One turn sends every row of this set to another row. A few are shown first. Where does it send the rows asked after them?
J819: [-23 -18  20 -16  -9   2 -13  22  -9 -27 -22   5   8 -11  19 -11  23 -22]
J821: [-15 -45 -11  20   1  10   5  17  -2 -16 -29 -14   9   2   0 -13  16 -11]
J129: [-15 -24   6 -11 -10  -4 -17  21  -6   9   3 -13 -11 -14  -4 -18  14   7]
J218: [-12 -41  17  21  -7   3  -8  16   3 -15 -16  -1  15  11  -1 -37   7   4]
J671: [  2 -37  25  11 -14   7 -15  25   3 -12 -46  22  -4 -12 -19 -20  19   8]
J586: [-22 -23  12 -13   0  -1 -20  15   6 -33 -25   8  10 -17   1 -16  16 -32]
J782: [  1 -54   0   5  -3  -7  -3  -8  -6 -19 -21   7 -14 -28  -3 -10  29   3]
J128: [-13 -24   2  30  -5  -5  13  14  -3 -20 -32  -9   8 -13  -6 -15  24 -12]
J396: [-18 -36  16  -6  17  -3 -23  13  15 -22 -26   0   0 -21  -7 -10  21 -31]
J29: [-25 -34   0  -8  -7  -3 -22   9   9   6 -20  -6 -14 -30 -21 -14  14 -10]
J94: [-26 -27  -7 -18 -16  -1 -18  18   4   0 -24   2  -1 -30 -18 -22  12 -13]
J321: [-22 -20  14 -18 -18  -2  -6  20  -8   8  -4  -9   2 -23   2 -21   8   2]
J958: [ -2 -35  24  -5  12  -3 -20  31 -12 -18  -3  -2 -14 -14   6  -3  25  -8]
J566: [-21 -31   2  -7  -3  -3 -23  14   4  14  -9 -15 -18 -16 -12 -12  22   1]
J79: [ -8 -41  16  -4  23  -2 -26  26   5 -13 -16  -5 -12 -14  -2  -5  31 -19]
J491: [  5 -48 -15  -6  -1  -6  -5  11  -1 -17 -31  16   0 -27  -6 -23  40  -4]
J960: [  7  -4   9  16 -10  -5   6  21  -1 -19 -34   3   5 -15 -12 -12  29  -2]
J197: [-15 -30  15  30 -12  -2 -15  13   0 -14 -24   1  -1  12  -4 -30  25   5]
J707: [ -6 -45   3  -2  -5   0  -6 -10  -5  -8 -20  -1  -9  -5  18  -7  39  10]
J751: [ -1 -47  23  -2  -8  14 -11  32   7  -5 -44  17  12  -5  -9 -26  14   7]
J119: [ -5 -40   4 -15   0  -5   7   4   9  -5 -38   9  17 -26   8 -25  41  -4]
J558: [ -8 -51  25   5  -3  11  -4  23   7  -6 -30   4  21   2   0 -32   4   5]
J80: [  6 -31  -3 -15  -9  -2  -7  -4  -2 -17  -8   6   8   1  16 -21  29  11]
J66: [ -9 -29  26  27 -15  -1 -15  12   0 -12 -39  11 -10  -4 -13 -20  27   6]
J164: [ 11 -34  19  -9   0  20   0  13   9  -8 -33  -2   5  -4  -3   5   5   9]
J532: [-29 -21   4 -22 -21   1  -8  22  -3   7 -21  -2   8 -26  -1 -24  14  -8]
J834: [  2 -49  -4   1   3  19  -2  17   2 -17 -23  -8   8   3  -3  -4  -1   0]
J556: [ 13 -10  19  -4  -6   9   0  21   7  -6 -41   4   5  -6  -5   0  27   8]
J728: [  4 -32  12 -15  -5  -7   8  -8   7 -16 -16   8  20 -23  10 -26  20   3]
J410: [-14 -25  32  -9  -3   0 -10  25 -18 -21  -9   0  -4 -15  19  -3  21 -10]

J558 turns into J218
J834 turns into J821
J29 turns into J94
Where do these go?
J707 turns into J782
J396 turns into J586

One turn sends every row of this set to another row. A few are shown first. Where does it send the rows asked after them?
J668: [  9   1   4  -6   0  -1  10   0   3 -13  14   1 -31]
J455: [  4  -5   7   4 -29  10  -3   5  24 -11  18  -8  -9]
J497: [ 20  -7   6  -9 -10 -12  -4  -3  10 -13  29  -7 -11]
J574: [-10   9   1  -6   4   6   8   3  -9   0  -8   5 -26]
J739: [  1   7  -3  15 -10 -18   3  -4  -7 -19  18 -10  13]
J938: [-16   7   1  -9  -4   0 -10   2 -11  15 -17   3  -1]
J200: [ 10   1   4   1 -22   7   8  14   2   4   6   9 -22]
J438: [  9  -5   1 -14 -10  -5   4  -7 -27 -19  -3   2   3]
J589: [  6  10   8  13 -21  -1   3  13  -9 -22   9 -17  -4]
J258: [ -1  -9   7  -1  -9   2   4   4   5  21 -16   0 -19]
J717: [  1  -2   9   4   5  11 -18 -12  -5  -7 -14  12   3]
J905: [-10  -8  -6   7   4   3   9 -15  11  -6 -17  -4  -8]
J793: [-11 -11   7 -16   3 -20 -20 -16  -4  -7   5  -9  11]
J413: [ -5  -1   8   1 -29   5 -10  10   7 -13  24 -14  16]
J578: [ 10   4   1  -6 -22   0  -2   9  -7 -18  27  12  -9]
J124: [ -7  -6   0  12   3   2 -23   1   4 -10  -6   0 -24]
J875: [  5   0  13 -12  -9   6   1 -15  -8  -2  -3   7  25]
J74: [ -7  -5  -2 -12 -24 -16  10   9   9  -1  24 -18  -8]
J461: [ -1  -6   8 -21 -18   0   7  22 -17  -9   5   1   5]
J450: [-15  -2   3  -6  -3 -10  -6 -12  29  -1 -12   3   9]
J378: [-14 -11  14  -1 -12 -10 -14   4  20  17  13   3 -16]
J785: [  1  -8   0   9 -13   8   7  -8  26  -8  -2  -4 -21]
J332: [-10 -10  15 -15 -19  -3  -2  26   7   9  12   2  -5]
J52: [-11  -8  -7   4 -12 -11  -9  12  13  -7  12 -16 -28]
J897: [-11 -15   8 -10   3 -13 -11 -10   3  16 -15 -11  -3]
J944: [-19  -5  -3   3   5   0   3  -8  -7  -9 -13  -9  17]
J973: [  0  -1   3 -15 -11 -13 -16  -6  -9 -23  27   1   9]
J844: [ 12 -11   5 -13 -17 -16 -22  -3   7   0  20  -8  13]
J978: [ -9   0  -4   5  -1 -22  -2 -16  13  -9   7   0  19]
J624: [  6  -6   1   1  -4 -13 -10 -30 -13 -13  -1   3  -7]
J185: [ -6  -2   2 -14 -14  -9 -24  -1  -3  15  -2  -5  20]
J699: [  2  -2   8 -20 -23  -7  16  -3   0   2  15  -9  18]
J843: [  0   6  17   2 -23  12   0  18   7 -13  -9 -13 -13]
J858: [-16  -2   2  -1 -11   0  -7   3  -9 -11   9 -14  30]
J481: [-10   1  16  -8 -13   7  -6   6  26  -3 -19  -3  -6]
J709: [ -6 -10   6   6  -5 -15 -19 -25  10   5   6   3 -18]

J497 turns into J844
J973 turns into J793
Where do these go?
J709 turns into J378
J413 turns into J858
J717 turns into J124
J843 turns into J589

